runs of hidden systems
solu, path 1 (8 x 18)
[[ 13   7 -10 -14   8   1  22  16  -1  10 -11   0  13   5  19  33   7   1]
 [  4   1  -6  11   8 -11  14   7 -14  15 -33  -6   8   4  33  12   0  -1]
 [ -2   5  27  21   5   3  24  -2 -35  15 -24  -3   1   9   8   0   1  -4]
 [-11  14  36   5   6  -4  32  -1 -27  -2   2  -5  -2   3  -8  30  -3  16]
 [ -7   7  18 -11  24 -40  31  11  -6 -10   5 -14   0 -12   7  21  -3  21]
 [ 18  -4  19   0  30 -44   5   9 -15 -20 -14 -18  -2 -18  19 -14  13  10]
 [ 29  11  28  17  15 -14 -15  -3 -37  -9  -6  -8   1 -27  -8 -27  16  26]
 [ 34  14  18  -1  12  15   6   5 -21   0  19   4   1 -42 -31  -4   3  47]]
diz, path 2 (8 x 18)
[[-33  -5  -2  18  -3 -23  -9 -11   0   4  -2  -6  -9   4  -2 -24 -16   0]
 [-11   3  36  -5  -2   4  -1  -8 -12 -15   9  -3 -16  18 -17  -6   0 -17]
 [-10   8   9 -15   5 -25  -2  -1  10 -27  24  -7  -5  -7 -10  19  -2  16]
 [  6 -14  -1 -23  20 -23   3  11  18  -4  11  -7 -11 -13  -2 -30  -5  -4]
 [ 21 -14   4   6  -2   4 -32  -8   8 -28  -2  -1  -8 -13   0 -27  15  -7]
 [ 10   7  -4   4 -11  17 -21  -8  -1  -2  29  11   8 -17 -38 -15   7  18]
 [ 22  -4 -11 -29  -3  37   9  10  23   5  23  14   0  -8 -17  12   0   1]
 [  7 -21 -47   1  -9  14   1   6  41  -1  -1  12  15  -6  14   7   9  -9]]
geka, path 3 (8 x 18)
[[ -6  -2   0  -5   2  -2  33  10   5  -8 -10  -1   6  14  22  45   8  -9]
 [ -2   9 -17  -5  10 -33  -1  12 -13  19 -21  -9  19  18  29   4  10 -14]
 [  1  12  18   4   8  -4 -16  -2 -38  29 -28 -11 -11  11  12 -30 -17  -5]
 [-17   5  41  26   5   0  19 -12 -29   1  -7  -9 -22 -16  -8  -1 -25  29]
 [ -3 -12  29  -3  25 -23  59  11   2 -20  12  -5  -1 -17  -8  17   9  15]
 [ 39  -7   0 -17  29 -36   9  23   0 -24  -9  -8  19  -7  24  -5  43 -12]
 [ 49  10 -11   5  15  -7 -43   9 -30  16 -18  -3  17 -21   7 -49  21  11]
 [ 34   0  10  19  -1  53  -8  -7 -21  19  -5  10 -16 -43 -22 -26 -22  41]]
Rir, path 4 (8 x 18)
[[ -9  -8 -10  10   6  -2  19   1  10  10  -9  -4 -10 -23  15  11 -27  28]
 [-13 -20  -2  22   4 -14  34   0   9  -8  -5   5  13   4   2  -4  20 -14]
 [ 15  19   6  -6  -2  -8 -14   5 -22  -7  -2   1  23  21   2  15  33 -16]
 [ 15  23   3 -22  12  -2 -19   9 -24  27 -11 -11  -9  -2  12  -2 -23  15]
 [-11 -17  16  16  12  -1  29  -4   3   0 -16  -9 -25 -22  12  -4 -30  20]
 [-15 -12  10  31   2 -24  28  -6   1 -24  10   5  18  -8 -15   4  28   4]
 [ 27  18   0 -29  12 -19 -10  18 -13  -4  16   0  26  13  -9   3  38 -13]
 [ 35  11  -4 -27  17   1 -30  12  -8   8 -22 -15 -17 -13  33  -7 -18  11]]
tum, path 5 (8 x 18)
[[-12  -3   6  16  -4   0  13  -5  -6   2   6   6   8   3 -15  -8   8  -2]
 [  6   9   4 -18   3   0   5   8  -3  -2  10   1   7  11  -4  17  11  -6]
 [  2   1 -18 -12   4 -10 -14   5  10   3  -3  -5  -2  -4  13  -2 -11   5]
 [ -2 -13   5  12  -3   8  -6  -8   2  -1 -10  -1 -12  -2   3 -23  -7  -8]
 [ -9   7  16  15 -10   9   3 -10 -12  -5   7   4   3   3 -16  10   7   5]
 [ -1   9  -5 -17   7  -9  14  11   1  10  17   2  12   2 -11  11   2   6]
 [  7 -10 -15 -17   5  -3  -6   8  20  -5  -7  -3  -7   0  19   1  -5 -10]
 [ -4  -7  -4  22 -10   2 -23 -12  -1  -7 -13   0  -3  -1   6 -21   2  -6]]
zipip, path 6 (8 x 18)
[[ -2   1  16   1   9 -16  -6  -3 -11  -7 -11 -12 -14  -3  12  -7  -9   5]
 [ -7  -5  20  12   9 -19   9  -5  -8 -14   1  -6  -6 -10  -7 -12   3   7]
 [  7   0   9  -4  10 -19   7   4   2 -19  16  -1   7 -11 -12   2  17   9]
 [ 20   2 -15 -14  11 -17 -12  10   9  -8  10  -3   7 -18   0  -4   9  16]
 [ 28  -8 -13   3   8   6 -12   5   4   4  -7   1   2 -26   5 -25   2  14]
 [ 21  -6  -6  25  -5  26   5  -3  -7   6  -5  12  10 -21  -9  -8  10  16]
 [ 11   3 -14   7  -5  26  25   5  -3  18   6  16  22  -7 -13  20  11  12]
 [ 10   2 -27 -14   0  17  20  15  10  27  -9   7  15   8  18  28  -2  -5]]
lemi, path 7 (8 x 18)
[[-18   9  11  16 -25  11 -27 -19  -7 -19  -2   2  -1  25  -3  15  10 -18]
 [-35  18  11 -19  -8 -11  -7  -6  -3   7  30  -2  -6  22 -28   4 -14  -6]
 [-20 -14  13 -29   2 -10   6   1  29 -23  10  -7 -24  19   6   5 -10 -29]
 [-13 -16  -4   3  -2 -32 -20  -6  21 -33  12  -2   4   7  -5 -26  25 -24]
 [ 20   8  18 -23   1   1 -36  -2  -5 -18  26   1  -3   3 -31 -31  21 -14]
 [ 10   3   8 -22  -3  11 -31  -7  23 -34  32  -2 -24 -23 -20   2 -13  23]
 [ -1 -27 -30 -11   0  11  -2   2  49  -4  27   8 -10 -27 -19 -28 -14   6]
 [ 34 -24 -38  -3 -14  41 -13   5  36  -6   5  22  15  -8  -4 -14  25 -21]]
solu, path 8 (8 x 18)
[[ -7   2   1  16  -5   0  -1  -5 -12   8   1   5  11   6 -12 -14  10  -5]
 [  4  11  11 -17  -2  13   1   3  -6   4   9   1  -2   8  -9  14  -3  -3]
 [ -9  -2 -11  -2   1  -8   2   1  11  -2  -3  -5  -6  -7  13  14 -14  13]
 [ -2 -14  -1   5   8 -11  10   2   4   1  -8  -2  -1   2   6 -21   4 -12]
 [  4   6  16   7  -6   7 -11  -7 -14 -10  -1   1   2   9  -6  -1  14  -9]
 [ -7  16   0  -8  -1  -1  -7   0  -8  10  13  -2   0  -2 -12   9 -13  17]
 [  1 -13  -3 -10   9  -2  12   5  17  -3  -1  -4 -13 -12  10  -1 -15   5]
 [  0 -15  -3  19  -1  -9  -1  -4   7 -16  -7   3   5  -4   5 -14  16  -8]]
lemi, path 9 (8 x 18)
[[-18   9  10   4  -4  -6  -9  -7 -16  11  -4  -4  -4  18  -3 -10  -8 -10]
 [-19   2  26   0  -3   0  10  -9  -5 -12   4  -3 -14  15  -7   9  -5 -10]
 [-20  -4   9  -7   6 -26  15   1   8 -14  16  -3   1   6  -9   3   5  -6]
 [  9  -5   9 -20  15 -23  -3   8   5 -16   6  -7  -2   3   3 -15  14 -16]
 [ 16  -1  11   0   6 -14 -27  -5  -1 -25   3  -7  -7 -16  -2 -19   8   8]
 [ 12  -3  10  -1   6   9  -8  -3   3  -6  18   2 -11 -28 -25 -23  -6  21]
 [ 19 -15  -9  -7   4  24  16   5  25  -6  15  11  -3 -27 -11   3   0  15]
 [ 24  -9 -42  -2  -1  13  -1  11  23   9   0  11  21 -18   8   3  12   8]]
tum, path 10 (8 x 18)
[[ -8   4 -12  -3   0 -15  -6   0  10  -6  17   0   5 -11  -8   6  -3  18]
 [ 11 -14  -2 -12   6   4   1   5  16  -5   7   2  -4  -3  -6 -20   4 -15]
 [  8   1  -1   8 -14  16 -24 -10   3 -16   1   5  -1  -4  -3   5   7   3]
 [  2   5  -7   3  -5  13  -1  -1  -4  18  13   9  10  -6 -23 -14   0   9]
 [  7  -2  -4 -14  -4  28  10   4  11   7   4   8  -3   4  -1  16  -4  -7]
 [-10  -5 -27   9 -12   6  -4  -2  14   8  -6   6  10   5   9   8  -1  -5]
 [ -5   1  -3   1  -6   9  -8  -2  -8  18  -7   3   4  23  -1 -15   4 -25]
 [-17  16   9  -4 -10   8 -12  -7 -14  10  -1  -4  -8  20  -1  13 -16  -2]]
diz, path 11 (8 x 18)
[[-12  13  20  15   5 -20  -7  -8 -26   2  -1 -10  -8 -10  -6  -9 -12  24]
 [  8  -1  36  -8  15   2  24   4 -11  -8   5  -6 -18 -12  -7   1  -7  13]
 [ 16 -12   6   3  17 -19  20   8   9 -26   2  -4   5 -25   5   6  18  15]
 [ 33  -4  -7  -1  18 -15  -4  13 -10   5  -2   0  17 -20  -1 -32  24   6]
 [ 45   9  -3   3  -1  27 -25   3 -19   3 -11   5   5 -20   1  -7  10  17]
 [ 17   1 -15  16  -7  39  12  -1  -3  19   1  15   7 -29 -13  10  -9  33]
 [ 13 -15 -18   9  -2  34  46  11  10  20  -8  18  20   0   2  18  13  -7]
 [  6   4 -35  13  -7   0  12  10  -5  22 -24   8  39  19  27  26  27 -17]]
Rir, path 12 (8 x 18)
[[ 10  -1 -11  -3  -3  13  13   6   7   2  16  12  19  -2 -16   7  20  -2]
 [ 17   4 -25 -18   0   9  -8  11  10   9  -6   2  12   7  17  16   6  -6]
 [ -2  -4 -14  11  -5  13  -8  -2  -3  21 -28  -1  -4   7  24  -7 -14  -7]
 [-20   1  15  28 -13  19  18 -12 -18  12 -12   5  -1   9  -5   7  -6  -1]
 [-23  16   7  -3  -3  -6  24   2 -11   8  17   3  12  13 -16  32   1   7]
 [-14   7  -5 -30  14 -34   9  14   8   4   4 -12   0  17  17  17  -6  -9]
 [-13  -4  13   2   8 -32 -18  -4  -5 -13 -24 -18 -17  12  30 -17  -8 -16]
 [ -9   6  41  21   0  -9 -16 -17 -31 -12  -1  -8 -16  -2 -19 -31  -2   4]]
radaz, path 13 (8 x 18)
[[  1   1 -16   3 -17  17 -17  -4  10  -7 -13   3   4  14  20  26   4 -13]
 [-27   5 -15   8 -15   1  -9  -7  -4  22  -7   2   5  26   3   0 -10 -16]
 [-22   5  17  -9  -8  10   9  -5  -5   2  -6  -2 -12  32   6  21 -12 -24]
 [-40   6   7  -3  -7 -23   5  -7   7 -12  10  -6  -6  18   0  24 -10  -5]
 [-26  -2  14 -23   8 -32  -2   1  12  -9  12 -13 -16  17   1 -11  -9 -20]
 [-14   1  29  -7   2 -23 -25 -11   1 -35   8 -14 -27   2  -2 -11  -8  -5]
 [-16  -2  23  -2   0  -9 -18 -13   2 -17  29  -5 -23 -12 -34 -31 -14  10]
 [ 11 -15  18 -16   2  20  -5  -4  25 -29  32   4 -22 -21 -32 -21  -2   4]]
geka, path 14 (8 x 18)
[[ 21  -2  -9   7  -3   2 -18   0   2 -16  -8   1   9  -9  11   2  19   3]
 [ 11   4 -17   1  -3  14  -6   3  -3  23   5   8  11  -9 -11 -16   1   9]
 [  9  -3  -1   0  -9  35   2  -3   6   3  -6   7  -9  -4   3  14 -11   2]
 [-12  -5 -19  15 -10   5  15  -2  12   3  -2   7  11   0   5  24   1   6]
 [ -4   1 -10 -11  -1   5  12   8   0  17  -7   3  11  25   9  11   6 -25]
 [ -9  15  -2   3  -7  -5 -18  -4 -17  10 -20  -8  -1  19  20  11  -8  -6]
 [-28   7  11   8   2 -11   9  -6 -16  23  -6  -7 -12   6  -1  -8 -28   8]
 [-19  -6  33   3  10 -13  28  -3  -6 -12  -4  -8 -19   6   3   7 -10  -5]]
radaz, path 15 (8 x 18)
[[  4  -4 -23   2   0  15  11   7   2  35  -7   7  10  -3   2 -11  -9   1]
 [  9  -7  -1  12  -4  18  16   3  -2   0 -24   4   6   8  23  22  10 -12]
 [-13  12 -13  13  -4 -15   7   1 -15  16  -5   3  24  15   3  16  11  -1]
 [ -2  13   5 -21  10  -9  10  12 -14  20 -12  -9  -2  19  19  14 -11  -8]
 [-22   2  11  11   6 -24  11  -4  -7  -7 -16 -13 -12   0  22  19 -17  12]
 [-24  -3  23   5  16 -35  26   0 -12   3   2 -11  -5   4  -7 -17  -3  -3]
 [  9   7  35 -16  20 -26   9   5 -13 -24  11 -13 -10  -7  -6   3   7   9]
 [  6   4   6  -8  18 -31 -11   3   0 -12  17 -11  -8 -32 -11 -17  -8  34]]
zipip, path 16 (8 x 18)
[[ 21 -14   3 -11   8   2   0   5  12 -15  19   7   6  -9 -21 -30  27 -15]
 [ 25  12 -19   1 -10  12 -35  -2   5 -16   8   6  11 -20  -4  12  12  24]
 [ 10  -2 -23  -2   0  23   0   4   8  32   9   9   2 -23 -16 -22 -19  21]
 [ 16 -21 -12  13 -11  48  19  -1  18   1 -10  17   0  -7   4  11   3  -7]
 [-14   5 -31  20 -24  18   6  -4   2  24  -4  15  29  18  -3  22  11  -9]
 [ -1  16  -6 -25  -7  26   2   8 -12  36  -8   4   3  38   6  15 -10 -27]
 [-24   5   8   3 -10  11  -2  -9  -9  11 -33 -10 -24  25  35  25 -34 -10]
 [-51  -6  29  19  -2 -20  23 -12 -15   8 -13  -9 -14  31   4  -8 -14 -27]]

runs to name
path 17 (2 x 18)
[[ -2 -10 -12 -10   1 -14 -31  -1  16  -8   2  -5  -8   5   6 -33   0 -19]
 [  6   2  15  14 -13  16 -38 -17 -11 -16   2   1 -13  -4 -15 -23   1   1]]
 => zipip
path 18 (2 x 18)
[[-18   2  -5   3   1 -22   4   0  -2   6  12   0  11   4 -12  -9   5   0]
 [  7   3  14 -22   6  -3  -2   5  -2  -8   1  -4  -7  13   3   2   5 -18]]
 => Rir
path 19 (2 x 18)
[[-16 -20  24   7   7 -23   0  -9  13 -34   5  -8 -22  -6  -4 -23  -1  -9]
 [  1  -2  17   1   4 -22  -6  -3  -1 -28  27   1   8  -4 -31 -22  30  -6]]
 => geka
path 20 (2 x 18)
[[-12   0  20  -4   5 -14  -5  -4  -8  -4  -3 -10 -16   7   2 -13 -11  -9]
 [-10   2  23   5   1 -11  -7  -9  -6 -18   9  -6 -14  -7 -12  -7  -5   8]]
 => Rir
path 21 (2 x 18)
[[ -2 -18  -4  -4   7 -15  15   8  12  -7  -3   1  10  16   7 -13  23 -33]
 [  4  20   6   0 -11  -2 -35  -6 -23  -5  -9  -4   7  22   7   6  14 -14]]
 => solu
path 22 (2 x 18)
[[-21  -4 -28  10 -14   7 -18  -9  12  21  -1   4  -3   2  -2 -16 -23   2]
 [-12 -19   2  -5 -11  30   9  -5  20   4   3   9 -13  17 -10 -11  -8 -30]]
 => solu
path 23 (2 x 18)
[[-14  14   9  13 -10 -12 -14  -8 -24   3  -1   0  15  25  -9  -5  16 -16]
 [ -1  23  29 -28   7  -1  -5   3 -21   2  11 -10 -15   9  -9  14 -15   5]]
 => zipip
path 24 (2 x 18)
[[-22   9  -7  -6  -3 -20   1   0   7  -7 -10  -9  -3  16  27  40 -12  -1]
 [-27  -5   2   6   6 -31  -3  -2  -7  16 -13 -10  -3  21  11 -31  -6 -24]]
 => lemi
path 25 (2 x 18)
[[ 20  -7  23   2  -1  25  10   0  -6 -15   0   7   0   3 -11  -1  23 -15]
 [  7  17 -19  -3  -9   2 -16   2   1   0  19   8  21  -7 -15  17  12  18]]
 => radaz
path 26 (2 x 18)
[[ -7 -15  18  20   7  -5  37  -2  -6  -3   0   4   5  -5 -11  -8  13  -2]
 [ 14  14   4  -7   4 -13   2   8  -9 -16  10   1  21   3  -3  25  31   4]]
 => Rir
path 27 (2 x 18)
[[-19   7  14 -20   6 -15  -9  -1   0   5  11 -10 -21   6  -7 -12 -25   0]
 [-20 -14  18   5   2 -20  -3 -10  11 -27   4  -9 -23  -4  -2 -15 -10  -2]]
 => geka
path 28 (2 x 18)
[[  2   8 -13  -9   7 -14   7  10   2   6   9   0  14  -3  -1  13   6   9]
 [ 11  -4  -9  -9  12 -12  -5   9   2   5 -16  -7  -4  -4  23  -6  -5  -2]]
 => radaz
path 29 (2 x 18)
[[-10   4 -18   6  -5  -2 -17  -4  -1  19 -12  -3  -2   1  13  -7 -20   6]
 [-13  -6  10  17 -12  23   5 -11  -7  11 -12   4  -8  14  -2  -6  -8 -15]]
 => lemi
path 30 (2 x 18)
[[-15  -9  -3  -5  -2 -23 -27  -8  19 -26  -5 -11 -20   3  19  -8 -11  -9]
 [-20  -4  22  13  -8  -5 -23 -17  -8  -8   4  -4 -17   9 -17 -36  -7 -15]]
 => radaz
path 31 (2 x 18)
[[  7  21  -7   7 -11   8 -37  -6 -25  17 -11  -1   9  10   3  -7   1   2]
 [-21  12  18   3 -12  24  -5 -14 -12  11  -1  -3 -23   8  -8  12 -33   9]]
 => lemi
path 32 (2 x 18)
[[-11   8  12  -4   0 -16 -13  -5  -2 -16   6  -8 -11   1   0   8  -7   6]
 [ -7  -2   5  -6   9 -20  -8  -1   2  -3   6  -8 -12 -10  -4 -21 -13   8]]
 => solu
path 33 (2 x 18)
[[-11 -13   9  -2  -1   9  28   1  14 -13 -11  -2 -13  11  19  32  -8 -12]
 [-16   2 -11  10   2 -34   6   3  -4   1  -8  -4  21  17  13   8  19 -13]]
 => geka
path 34 (2 x 18)
[[ -5  11 -17 -12 -11   9   3   4  11  -2  13   7  13  10  -2  41   4   4]
 [-13  -6 -29 -13   1 -15  -6   7  21  13  -9  -4   2  13  24  -1 -11 -17]]
 => radaz
path 35 (2 x 18)
[[ -3  -4 -28   7   5 -30 -11   3  12  -2  -4  -4  11 -11  16  -4   2  10]
 [ 14  -9  13   3   7   8   2   2 -11   5 -15   1   0  12   4 -28  14 -27]]
 => Rir
path 36 (2 x 18)
[[  6   4   6  10  -6   4  -5  -6  -2 -21  -5   0  -1  -6   9  24   7  11]
 [  0   1 -17  -8   9 -12  12  11   3  17   9   2  14  -6  -5  -5   2   7]]
 => geka
path 37 (2 x 18)
[[  5   7   2   0  -5  11 -23  -6  -9   6  -1   0  -5  -1  -7 -16  -6   2]
 [ -9  -1   5   5  -6  13   2  -8   5   0   9   2 -11 -11 -12   3 -16  16]]
 => geka
